In the rows, zero is written as 128.
Each row of R is roughly a mix of the hidden directions of one of a few groups.
R (160 x 11):
[[143 146 118 104 100  91 128 170 121 147 140]
 [146 114 138 107  86 122 153 134 146 147 167]
 [152 115 110 134 167 153 128  98  89 123 137]
 [138 144 158 136 100 152 147 153 170 129 145]
 [123 135 115 104 130 151 117 121 102 186 139]
 [ 94 117 134 141 161 135 102  95 123 108  99]
 [103 155 139 130 157 141 155 160 130 111  95]
 [129 128 124 135 115 156 145 150 166  78 126]
 [162  98 115 137 145 148 117 101  89 111 136]
 [ 76 156 128 120 151 134 131 145 153 105 114]
 [159 105 130 143 149 163 119 119  93  97 129]
 [112 153 118 117 147 177 143 112 127 163 119]
 [170  97 131 115  90 111 126 127 112 131 157]
 [141 130 122 164 113 145 144 156 143  81 113]
 [ 92 122 126 112 169 162 130 116 120 160 122]
 [146  98 138 147 159 158 115 117  95 101 138]
 [148 106 127 129 154 160 120 101  87 115 150]
 [155 108 125 135 154 168 124 103  94 107 129]
 [120 145 121 144 139 141 164 113 143  85  94]
 [121 142 143 121  94 151 143 144 174 108 151]
 [132 145 147 108 102  94 111 169 125 156 129]
 [141 116 136 128 105 115 160 158 159  86 132]
 [ 94 126 112 118 167  96 102 133 102 139 115]
 [173 134 149 160 125 131 103 107 107 113 148]
 [110 144 123 151 142 158 132 137 160  84 109]
 [124 124 109  87  95 121 135 146 137 126 173]
 [ 97 106 124  95 123 114 127 157 139 140 171]
 [103 157 135 124 104  94 128 150 165 152 136]
 [149 143 105 115  77 145 124 124 111 103 104]
 [ 98 114 149 109 126  81 140 138 151 156 139]
 [125 146 148 118  79 116 136 150 168 116 133]
 [123  97 104 131 164 135 107 121 100 143 164]
 [102 143 131 120 163 168 145 155 142 139 152]
 [121 167 122 121 113 111 154 164 132 109  93]
 [ 82 145 133 162 149 134 103 128 139 123  98]
 [146 115 133 146 111  77 103 132 121  93 138]
 [144 124 132  91 101 110 127 152 113 165 157]
 [114 133 134 154 167 138 100 111 111 115  87]
 [114 167 120 149 139 156 135 122 159  92 111]
 [158 106 147 124  89 167  99 131 122 136 131]
 [ 76 158 137 144 155 147 143 121 145 137 119]
 [120 169 159 154 155 100 122 126 146 147 120]
 [150 154 136 150 112  94 143 122 148  84 123]
 [117 132 140 141 130  82 114 119 141 163 166]
 [163 129 156 114  90 143 105 147 129 150 150]
 [147 115 134  97 110 112 144 127 105 177 146]
 [131  93  96 102 138 140 153 121  95 125 156]
 [ 86 150 125 165 156 118 102 110 119 136 133]
 [137 130 124 150 128 155 141  89 135  89  95]
 [167 167 141 166 112 134 119 127 150 131 113]
 [107 169 126 135 154  95 159 144 115 137 111]
 [164 147 103  99 104 156 147 143 108 122 140]
 [123 126 151 124 116 108  89 150 154 167 107]
 [131  99 117 118 134 125 121  97 114 161 176]
 [ 91 153 106 145 162 156 120 132 131  98 121]
 [150 137  83 105 130 161 142 133 102 113 147]
 [150 124 119 134 161 177 125 115  97 111 141]
 [157  91 117 104 114 117 103 145 100 139 155]
 [139 138  90 119 159 113 134 123 115 160 167]
 [ 87 123 119 121 171 133 126 109 122 148 162]
 [160 140 127 144 135 169 130 116 104  98  97]
 [ 95 145 136 123 109  89 136 139 166 149 111]
 [115 152 106 144 129 152 138 152 148  77 130]
 [139 109 137 121 138 107 119 100  87 174 131]
 [184 120 134 114  88 120 143 128 116 135 113]
 [149 142 144 124  88 104 103 168 131 143 139]
 [130 117 104 124 159  98 173 111 126 110 105]
 [139 144 130 143  85 147 119 134 147 102  86]
 [135 142 129  98  84  96 128 163 137 138 144]
 [104 165 114 152 152 158 139 132 141  98 110]
 [113 138 129 110 149 163 121  93 124 174 121]
 [106 152 134 124 102  92 128 154 166 150 134]
 [117 150 102 123 159  86 148 148 127 157 134]
 [148  86 128 120 102 113  97 145 104 149 144]
 [150 106 122 137 159 168 120 103  96 111 139]
 [114 135 119 155 122 108 135  90 131 147  79]
 [ 86 166 140 154 159 127 128 113 148 136 134]
 [136 125 132 121 127 132 125 102 122 157 191]
 [146 145 126 144  95  84 110 151 136  99 131]
 [105 172 116 111 143 147 142 154 150 148 150]
 [113 158 143 126 145 150 156 106 169 125 104]
 [151 137 106 119  77 129 145 138 111  98 110]
 [142 127 124 159 107 114 126 158 141  74 124]
 [128  83 129 121 144 103 119 106 124 152 169]
 [159 128 138 163  99 102 109 129 137  91 117]
 [114 146 103 104 131  74 145 155 129 133 131]
 [149 103 138 149 102 110 133 158 144  85 124]
 [147 121 136  94 114 120 136 107 113 181 146]
 [155  98 124 139 147 155 120 106  89 101 124]
 [150  89 138 147 103 125 123  78 129 119 128]
 [164 126 144 143  84 157 110 127 113 116 105]
 [133 121 131 153 145 171 151  90 137 105 113]
 [118 124 123  92 144 133 138 111 100 177 149]
 [129 133 165 152 137 129  78 122 144 155 138]
 [101  99 166 157 141 128 121 109 161 136 139]
 [168  86 134 130 100 115 109 114 107 126 147]
 [134 141 121 138 120 162 171 115 111  95 102]
 [134 118 119  95 118 104 118 138 136 150 183]
 [125 152 118 147 124 141 145 145 157  73 124]
 [112 162 124 150 141 156 148 134 158  98 103]
 [114 117 121  95 137 178 134 121 129 166 138]
 [117 133 149 136 141  96  85 147 138 166 122]
 [ 87 114 117 117 161 117 126 132 139 153 168]
 [112 109  97  98 141  98 107 131  96 143 150]
 [ 98 159 104 125 164 121 138 165 109 127 141]
 [ 90 151 132 132 119  85 134 136 159 151 115]
 [154  84 111 104 115 121 117 125 100 147 155]
 [145 130 132 159 111  93 127 147 137  79 121]
 [ 72 109 133 109 145 102 128 142 121 133 153]
 [119 120 116 109 148 134 182 134 140 109  93]
 [ 85 125 116 127 172 146 121 121 130 140 163]
 [131  94 134 122 137 151  88 147 100 139 159]
 [159 133 145 143 119 131 113  89 129 139 175]
 [103 153 121 165 155 137 127 118 126  83 117]
 [129 142 101 122 125 134 180 114 126  85 124]
 [127 107 127 139 115  83  89 161 114 117 133]
 [121 110 113 157 163 156 135  89 128 103 120]
 [104 136 130 110 120  93 113 172 140 148 154]
 [ 86 139 118 157 168 128 129 115 135 105 106]
 [147 109 123 132 157 159 129 111  83 100 120]
 [162 110 142 138 132 160 119 125  90  91 129]
 [156 136 148 120  78 138 155 139 155 129 143]
 [143  95 162 130  93 143 116 105 121 100 110]
 [ 89 128 114 115 168 120 155 155 128 122 101]
 [158  86 152 123 106 126 123  85 118 127 126]
 [ 94 146 124 103 163 113 120 163 113 153 126]
 [134  85  93 116 135 147 148 107 109 100 137]
 [125 116 132 122 166 150 129  90 124 153 167]
 [165  95 115 102 112 109 128 126 101 150 152]
 [134 106 132 125  96 133 127 146 114  85  85]
 [146 120 133 113 111 111 124 126  96 186 134]
 [186 141 127 134 106 127 137 124 105 113  99]
 [155 137 127 121  92 100 139 143 133 128  79]
 [116 148 129 122  88  86 129 153 158 144 124]
 [144 120 104 145 144 170 149  94 123  98 125]
 [119 113  97 119 150 135 160  83 114 110 114]
 [157 100 120  97 106 125 114 148 106 142 164]
 [136 148 131 155 124  91 140 134 139  75 125]
 [ 97 117 156 170 155 124 107 122 156 125 120]
 [103 139 159 122 135 142 104 143 178 145 141]
 [131 130  99  84 136 151 140 143 101 142 161]
 [ 94 149 123 115 163 146 119 108 118 170 119]
 [123 131 127 121 149 102 114 170 112 172 148]
 [134 146 117 124 117 101 144 163 117 104  82]
 [157  96 147 108 113 102 125 103 111 161 142]
 [140 124 134 154 121  92 124 132 140  70 129]
 [ 98 127 102 136 179 112 105 130 104 129 118]
 [127 160 118 114 136 162 133  98 116 174 128]
 [130 105 139 144 115 157  71 121 118 135 147]
 [149  95 141 131 146 159 123 119  88  97 134]
 [101 126 159 126 140 132 127 142 174 152 158]
 [113 156 153 158 158 155 135 148 151 125 104]
 [132 155 109  82 111 130 154 163 123 137 141]
 [106 141 134 130 103  87 139 141 152 132  86]
 [144 129 100  82 116 139 154 137 106 142 157]
 [143 125 149 114  89 155 151 136 157 131 163]
 [129 103 126 134 114 105 136 172 137  82 140]
 [141 117 129  87  94 155 151 122 130 134 163]
 [147 126 143 153  90 135 113 150 143  96  95]
 [ 81 113 118 106 158 102 136 122 117 148 152]]
Which two rows in each list fit none of the groups? Every other row fits one group, some only roughly. Give them in the order they come.
- j_737: [159  95 124  99  84 139 133 115 143 138 144]
- j_712: [179 147 135 135 112 152 131 105 112 116  99]
- j_731: [156 140 133 150 120 159 147 142 151  89 103]
- j_944: [169 124 134 163 118 153 130  96 126 108 104]
- j_451: [126 109 124 125 143 126 114  97 133 153 185]
- j_128: [102 159 118 110 115 126 135 170 158 141 151]
- j_971: [142 101 140 121 118 149 109 106 117 165 169]
- j_200: [ 77 122 129 118 129  85 130 142 142 148 146]
- j_490: [116 116 130 103 125 137 124 129 129 157 190]
- j_649: [165 127 130 140 102 127 152 152 129  82 112]
- j_518: [139 111 149 128 117 182 118 108 111 149 151]
  j_731, j_649
- j_236: [141 146 156 105  88 113 157 149 146 150 123]
- j_47: [120 128 132 131 161 100 110 119  92 147  87]
- j_240: [154 124 137 129 119 178 131 114 111  95  99]
- j_428: [146 116 155 141  98 108 107 151 146  94 152]
- j_285: [110 128 111 135 155 115 136 139 145  77  94]
- j_759: [135  97 137 112 151  98 140  98 114 160 153]
- j_642: [ 99 102 132 116 133  94 115 120 125 150 174]
- j_331: [105  96 135 111 164 120 135  96 132 161 142]
- j_773: [132 133 122 122 115 153 110 126  85 127  77]
- j_754: [109 124 105 109 183 144 144 119 108 141 144]
- j_452: [142 125 139 131  93 149 131 136 146  96  80]
- j_940: [139  84 141 122 114 106 108  89 106 148 132]
- j_132: [109 183 150 140 107 130 132 153 149 128 114]
  j_428, j_773
- j_960: [134 111 113 134 121  97 109  89 117 157 163]
- j_891: [151 151 138 143  95 166 121 134 136 100  98]
- j_873: [123 162 152 131 110 147 138 151 158 156 159]
- j_886: [126 156 143 160 138 128 152 113 155 108  87]
- j_234: [132 103 155 168 145 144 127  88 139 122 107]
- j_631: [154 142 129 168 107 129 124 125 145  81 112]
- j_89: [110 177 119 118 122 110 136 144 158 161 139]
- j_142: [ 90 163 145 158 144 129 104 133 155 114 137]
- j_137: [143 118 107 121 104 140 173 153 122  93 112]
- j_243: [ 88 143 114 127 163 125 128 147 141 147 167]
- j_827: [161 158 105 103 124 141 157 145  96 142 118]
  j_873, j_137
